Each row is where one point has got to under a steady rotation. How many ticks took it there?
The counts run from 0 to 562.
[ -7  14   4  -1  14  28  -9  -3  17   5  -8  44  13   4  -4 -23 -43  15
 -20   7   0  19   6   0 -15 -39   2  -1 -18 -21  16 -15  -3  12  -8  -9
 -20   3  16  23  14   2   0 -16   4   6   2  29   6 -25   9  18] : 496
[-39   5  -8 -19  -7   6  -3 -12  -2  17  28   2 -16  10 -22 -14 -12  11
  -4 -20 -27   3  22  14 -17 -11  17 -22 -33  -6  21  13 -18  -2  -9   5
 -24 -21  -1  31 -23   1   4   7 -11   3  27   4 -24  20   5  21] : 94
[ 15 -11  32  -6  19  15  17   0  16 -17  11  10 -24  -3 -19 -10 -10 -24
  -7   4 -33   9   5   6  14  24 -12 -14   8 -31   7 -13 -14  16   0  -6
 -26  -8  -3  11  12 -10 -33  14  -7 -15  -5  14  14  25  25  29] : 365
[ -6  12 -41 -24  14  28 -10 -14 -20 -12 -33   8  22   0  24 -27 -14  15
  14  -3  16  22  10   6   6 -31  -5 -11 -36 -10  16  -2  -5   5  -7  -2
  -1  -2  23  -4  15  17  12  -9  19  10   2 -19 -13 -22  -6  -5] : 13
[  7 -14 -14  -8  20  14  18 -17  15  -6  -9 -18  -8 -17   5 -10  20  27
 -10  24  -9  11 -28 -12  33   2 -34   2 -27   1 -23 -10 -18  10 -15 -17
 -32 -11  18 -25 -24 -17   5   7 -14  23   4  28  -1  12  -6   6] : 465
[-15   4 -27 -36  30  35  -6  25 -33   1   5   8  -5  25  11   3 -30  -9
   4 -27   9   2  10  17 -19   2  15   2   4   0  34   0  14   2 -16   2
   0 -12  14  27 -21  10 -20  19 -12  13  -1  -6  -6  16  -2  27] : 397
[ -7  -6  -6   5  12  35   9   0 -24 -43 -33   4  16 -12  -2 -20 -28   9
 -19   0   6   7 -32   6  -4  -7  -2  10 -23   5   4 -36  12  14 -14 -11
 -12 -13  34   7 -17   7  11  21  -2  23  -2  13  23  -9 -18   4] : 167
[ 10   5  17 -17  17  17  13  -7  32   6   1  40  10   1   1 -13 -34  -7
  15  -5  -8  13  12 -12  -6 -33   4 -17 -13 -31  26 -10 -11  25   4  11
 -19  13  -5  11  28  -8 -24 -15  12   5  -8  17  -7  -4  25  15] : 508
[-24   6   9 -27 -17  32   7  36  -6  16 -10   3 -15   7  -7  -9   4  -3
  20 -27 -34   3  41  10  10 -21  23   3   8 -10  19  -2 -27  -6  16   4
 -23  -9  -1  12  -9   6 -18  11  -2 -18 -10  -3  22 -11  12  16] : 114
[  5  -8 -15 -14  13  -5  10  10 -27  -1  -3  14 -39  12 -26  27  10   6
 -47  17  14  22 -13  14  -2  16 -17 -16   4 -17  -5  -5   0  21 -12 -17
 -11 -15  32  10  20   4 -18  13 -14   7  12  17   0  17  16  19] : 67
[ -1  14   3 -27  -4  21  38  32 -12  -8 -28 -12 -10 -25  20  14  19   0
   1  12  -3  -5  -6  -9  35 -12  -1   8   2   5 -19  -2  -8  23  10   4
 -11  10  26 -31  -5   4 -16  11  -2  13 -23  26  21  -6 -11   5] : 446
[-27  19   7 -37 -26   2  36   8 -16  -8 -14  -3   8 -14   1 -13 -10   6
  37 -15  -8 -24  -9   8   8 -22  26 -14 -16  17  23   4 -17   0   8  30
   3   6  -4   2  -4  14  -5  14   8  31   0  17   9   2 -26   7] : 426
[-16   4   6 -23 -10  23  -4  38   6   0 -10  20  10 -11 -36 -18 -31  -2
   3  -8  -2  10  12 -16   9  -4  -9 -18 -15 -21   8  14 -39 -11  19  23
   5 -23  -4  10  -8   7  10  36   8  30  -4   6  -5   0  -5 -15] : 267
[ -9  46 -18 -10   2   4  18 -22   8 -20  13  21   1   7   6  -6  -3  -2
  12   4 -12  13   2 -10  25 -21   5 -12  -8   5  -1   3 -13  25 -14  -8
 -11  31  28  -7  40  11 -14 -14  -9  -9  12  36  -3  13   5  36] : 198
[ 17 -10   9  -7  22   3   6 -10  19 -11  10   8 -20  11 -36 -12 -18  -7
  -2  11 -34   7  -3  13   4  32 -32 -18   1 -16  15   7 -22   5 -11   4
 -11 -17  -1  15  19 -14 -23  19  -8  -5   8  18  12  31  14  33] : 370
[  7   7  -4   5   6  31 -16   0  31  -6  -2  35  14  13   1 -31 -22  14
  -2  -6   1  36  13 -17  16 -32   0  -3 -10 -29   5 -17 -31   8  -9 -19
 -28   5  20   8  14  -5  -1 -15  -5  -7   7  17  -1 -10  31   8] : 498
[  9  24 -16 -14  20   0  16   7  27   9  -5  10 -13  26  -1   5   3  21
  -1   7  -4  28  -1  -3  35  -6 -15  -7  29  -8   0   3 -14  19  -5 -31
 -26  12   5   5  23   5 -31   9 -21  -2   2  26   5   2  34  35] : 214
[  7   5  10 -17  -3 -18  31 -29 -10 -19 -11   9  -7 -13 -19  -8   6  -9
  -4  17   1   8 -13   1  21   4 -22 -42 -16 -23   4  14 -10  28  -7  17
  -1   8  14 -14  58   2  -9   8   8  16   7  10  -8  12   1  14] : 46
[ 22 -33  -5 -37   4  15  21  14  -2   0 -36 -24 -14  -1   2   3  13   6
  38  10 -28 -12 -12  20  10   4 -22   5  -9   6  18   0 -18  -1   2  23
  -3 -16   7 -17  -3 -20 -13  19   8  15 -13   2  25  10 -10   3] : 137
[  0   5  -8 -37  28 -10   4 -17  11  31   5  -3 -20   3   5 -15 -20  20
  -1  -2   8   0  -1  23  12   2 -26 -29   5 -11  15  17 -13  -2 -22 -15
 -18 -18 -26  22 -11   1  -1  19 -14  21  21   9 -26   4  -2  33] : 234
[ 11   6  37  -7  12  14  17   2  15 -15  -4  15 -24  -5  -9  -6 -31 -20
 -23  10 -28   2  12  19  -6   8 -13 -21   0 -33   8  -3   0  29  -2   8
 -15  -2  19  19  25 -11 -28   5   2  -7 -14  23  14   8  19  26] : 360
[ -1  -4  29  -5   0  -1  42 -25  -4 -25 -15  11   7 -23 -17 -26  10 -10
   3   6   2  19 -11 -12  29  -1   1 -41  -6 -26   2 -17  -8  27  13   4
 -21  13 -10 -12  37   6 -24  10   5   5  -4  -3  -3  -6  11   4] : 40
[-22  -4 -18 -23  -6   6  -3  -6   2  17  31  -4 -17  17  -2  -6  -3   6
  -8 -21 -14  11  28  11  -8  -6  15 -22 -37 -13  17   8 -16   3 -15  10
 -23 -14  20  20 -24 -10  -4   0  -9   9  25   5 -32  34  23  12] : 91
[  1   4  16  -4  16  27   5  -6  35   1   4  41  15   1  -4 -28 -27  -1
  10  -6  -7  31  14 -19  11 -28   6 -14  -6 -28  18 -18 -18  18   4  -6
 -33   7 -12  12  15  -7 -16 -10   1  -2  -1   9  -5 -11  29  14] : 505
[ 10   5  -3 -47  27 -11   9   1 -18  13 -17  31 -21   1 -24  16 -10  -6
  20  16   1   3   3  16   3 -13 -17 -28  27  -6  34  -2  -8  16   3  -2
  -1 -11 -25  11  39   8 -17  11   9   1  -1 -11   3 -11  -7  29] : 529
[  0 -18 -46 -34  34  29  -6 -18   1  -2 -16  -5  15   4   7 -15   6  30
  30  12  -5  21  -7  -7  11 -14 -22   0 -32   7  14 -17 -26  -9   2 -11
 -16 -21  -4 -13 -15  -2   6  -4   8   7   9 -16 -10   0  -4  -6] : 0
[ -9  38 -12  -9  -5   6  19 -33  10 -31  14  20  12   0   4 -10 -12   1
  13   6 -12   8  -5  -8  16 -22   5 -14 -18   4   3   0 -13  18 -13   2
  -8  32  30  -3  39   8  -5 -18  -4  -1  12  37  -1  13   4  31] : 194
[-15  19   3  -5  -1  13  31 -37   4 -36  11  20  18 -14   8 -18 -18  -6
   9  -1  -5   2 -15 -15   3 -21  21 -13 -32   2   5 -27  -5  23  -6   7
 -16  25  25  -5  15   1 -11 -20   2  10   9  32  -4  18   2  18] : 187
[ -5 -26 -22   2  -4   4  19 -35   4  -7 -26 -19   6   5   1 -17  22  38
  -6  -3  -1  31 -10   9  18 -20   0 -15 -40  -8   2 -17   1  22 -10 -12
 -38  -7  22 -12 -10  -9  -1   7   4  14   8 -16  -8 -11  22  -9] : 321
[ -1   4   7 -10  -2 -21  26 -30 -16 -19 -11  14 -13 -14 -44 -11  13  -1
  -5  23  -8  11 -17   2  24   8 -21 -38  -6 -15   3   6 -12  22   1   0
  -9   2   2  -8  53   6  -7  16   1   5  12  10   0   4  -5  23] : 49
[-19 -17  -4 -20  11   8   8  -1  -4  16  27   0 -22  12  -1   6  -6   4
 -28 -15  -2  16   7   5 -21   4  17 -21 -27 -19  11 -14  -3  15 -10   4
 -29 -12  22  19 -29  -7 -24   3 -12  18  21   8 -26  31  31  12] : 84
[-21  -2 -21 -28  28  40  -6  23 -28  -2   4   4  -2  26   0 -11 -14  -6
  11 -35   6  14  15   9   0   6  19   3  10  -2  22 -13  -2  -4 -12 -13
 -17 -18   0  22 -32  14 -19  23 -21   1   8 -15  -3  18   7  22] : 398
[-10   0 -11  -5  22  30  -9 -16 -12   0  -5  28  -1  -8   2 -22 -10  22
 -26  18   2  14 -11  -1 -10 -28  -7   6 -24  -4  -3 -33 -16   0 -14 -34
 -33 -12  11   7  -5  -1  19 -22 -10  -1  21  32   5 -17 -11  20] : 484
[-18  15   3   2  -4  13  31 -35   7 -41   4  23  18 -10 -12 -26  -6   7
   9   1 -12  13 -21 -17  14 -19  20 -12 -18   8   5 -39 -20  15  -1 -12
 -29  19   4  -1  12   6  -9 -10  -8   1  19  31  11  14   1  22] : 188
[-12   7 -10  11  13  41   5 -12 -10 -43 -21  -2  20 -10   4 -32 -28   1
 -17 -13   2  15 -19  -5  16  -8  -4  -1 -30   3  -4 -14  14  23 -21  -8
 -14  -8  34  -3 -20  11  18  28  -6  21  -7   2   7  -3 -18   4] : 168
[ -3  28  -7 -15   0   6  31 -14   0 -17   8  28   1   9  10   5   4   3
   7  12  -5  11  -9  -7  15 -21  16  -6   4   1   2 -28 -18  20  -2 -14
 -17  31  24  -5  39   4 -28 -23  -6 -11  14  41  14   8   9  32] : 199
[  6   3 -12 -46  32  -1  11  21 -29   3 -22   7 -25  -3   0  24 -18 -12
  -6   1  22  12  10  15   4   0 -13 -27  20 -19  18  -1  14  23  -3   0
   1 -14  -2  11   7  14 -22  28   6  17 -16 -29 -14  -1  -2  14] : 541
[ -9 -11 -35 -36  38  36   1 -21  -8   2 -13   4  19  -8  14 -24   5  17
  27   5  -1  19   2  -8   5 -22 -11  -4 -31   5  18 -24  -7  -1   7 -13
 -21 -13 -16 -12 -19   8   0 -10  11   0   0 -27 -12 -14 -15   2] : 3
[-16   9   7   5 -26  -9  11 -39  -5 -17 -16   0  -8 -11  -8 -31  -3  20
 -14   3 -19  10   6  33  14 -23  -2 -28 -31 -14   9  -8 -13  12 -15 -17
 -26  -9  24  13  28   5  21   0   4 -10  22   1   1 -21   0  23] : 337
[-11  39  -1 -13  13   4  24  -7   3  -7  -5  32  -7  12 -15   7 -12  12
  -6  18  -8   3 -12   6   7 -21   3   1  17   5   9  -4  -2  19   3 -19
 -16  22   7  13  36  16 -23  -5 -10  -5   8  43  19 -10   5  43] : 204
[-12   2 -41 -26  13  21   8   8 -30  -3 -24   6  -4  -1 -46  16  34  17
  12  20 -17  23  -7 -12  14 -19 -18   6 -18  18   6  15 -14  11  11   0
  -5 -15  13 -26  10  10   5  17   3   2  -7  -8  14  -9 -14  -1] : 296
[-17 -10 -22 -34  -2  -1  14  -2 -20 -14   5 -20  -6 -10   4  -2  -7  -6
  -4 -19  18  14   7  -2  15  14  -2 -42 -28 -18   1  -9 -16   4   0  17
   1 -23  12   2 -23  10  -4  29   6  30  15 -26 -37  29   7 -14] : 560
[-17   7  -4  14   9  34  12 -16  -4 -47 -14   2  27 -17   4 -35 -30  -1
 -11 -11  -2  18 -16 -12  14 -14   3  -2 -33   0  -4 -20  14  23 -18  -6
 -17  -1  32  -3 -20   7  12  19  -7  21  -6   6  -1   4 -11   6] : 172
[ -8  -7  -4 -34  -6  28  11  25   5  -5   4  14   6 -18 -21  -6   6 -17
  25  -3 -14  13  17 -37  23  -7  -5 -16 -24 -14   5   9 -44   2  17  35
   0 -12   5 -22   0  -4  -6  16  13  18  -7   1 -12  23   1 -19] : 276
[ -7  -9 -21 -34  -2  21  14  14  -9  -6  -6   9   4 -11 -37   5  31  -5
  33  14 -21  15   6 -34  22 -12 -10  -8 -23   3   7   4 -42   0  19  23
  -2 -10   0 -34   9  -3  -8   7   7   8  -1   0  -2  17  -9 -12] : 284
[ 13 -16  -8 -52  19  -4   9   1  -2  33   2  -2 -27   3  34  -4  -4  16
   3  -1  23  -4  -1  18   6  -1 -14 -24   5 -17  10 -16 -30  -6 -14 -15
 -18 -15 -14  15 -14  -9 -14  -2  -7  17  23  11 -26  11  10  22] : 236
[-17 -17 -32 -16  20  27  14   8 -31   2 -32   5  -2   4 -31  17  32  26
  -6  16  -6  29 -14  -5   2 -23  -2   9 -14  13   4 -10  13  20  15 -12
 -23 -14  11 -20  -6   7 -11  12   0   4 -16 -11  21 -25  -9  -1] : 303
[ -8   4 -28 -31  45  25 -10  -1 -27   0  22   6 -22  17 -10  -5 -15 -19
   9  -8 -17   4  12  14  -5  21 -10  -7   2   0  25   9  -2   2 -25  -4
 -10 -18  -3  18  -9   4 -11  18 -19  -7  10  -5  -8  27 -10  44] : 386
[  3  -2 -17 -12  17   5   6   4 -24  -6   8   4 -37   8 -22  17  24  -8
 -39   9   8  29   1   1  23  16 -16 -20   9 -20 -12  -4  -5  23 -16 -24
 -22  -8  26  -3  12   5 -18  16 -22  -4  16   4  -9  19  19  21] : 66
[-10  23 -11  -1 -12   3  21 -33  12 -39   1  16  19   1  -2 -19 -23  11
   6   6  -7   6 -22  -8   4 -16   8 -13 -38   4   5 -14 -10  13 -14  11
  -3  18  38   3  23  -1   1  -9   2  18  16  42   2  16   2  18] : 186
[-13  30  -3 -19 -17  12  27  28  -8 -12 -39 -12  -7 -16 -17   1  11  14
   3  13 -18  -6 -11  -1  43  -9 -14   7   9  13 -13  23 -14  11   8  -2
  -4   2  19 -17   3  13   6  35  -6  17 -16  26  26 -17 -25  11] : 444
[-29   8  -9 -23 -16  14  17   8   0  -7 -10  -6  26  12  -9 -28 -27  13
  33 -40  -7   0   2   9  10  -7  22 -16 -15   6  26  13  -7  -4  -2  22
  -5  -5  -6  14 -24  11  -3  34  -6  36   1  -3  -6  10  -4   6] : 415
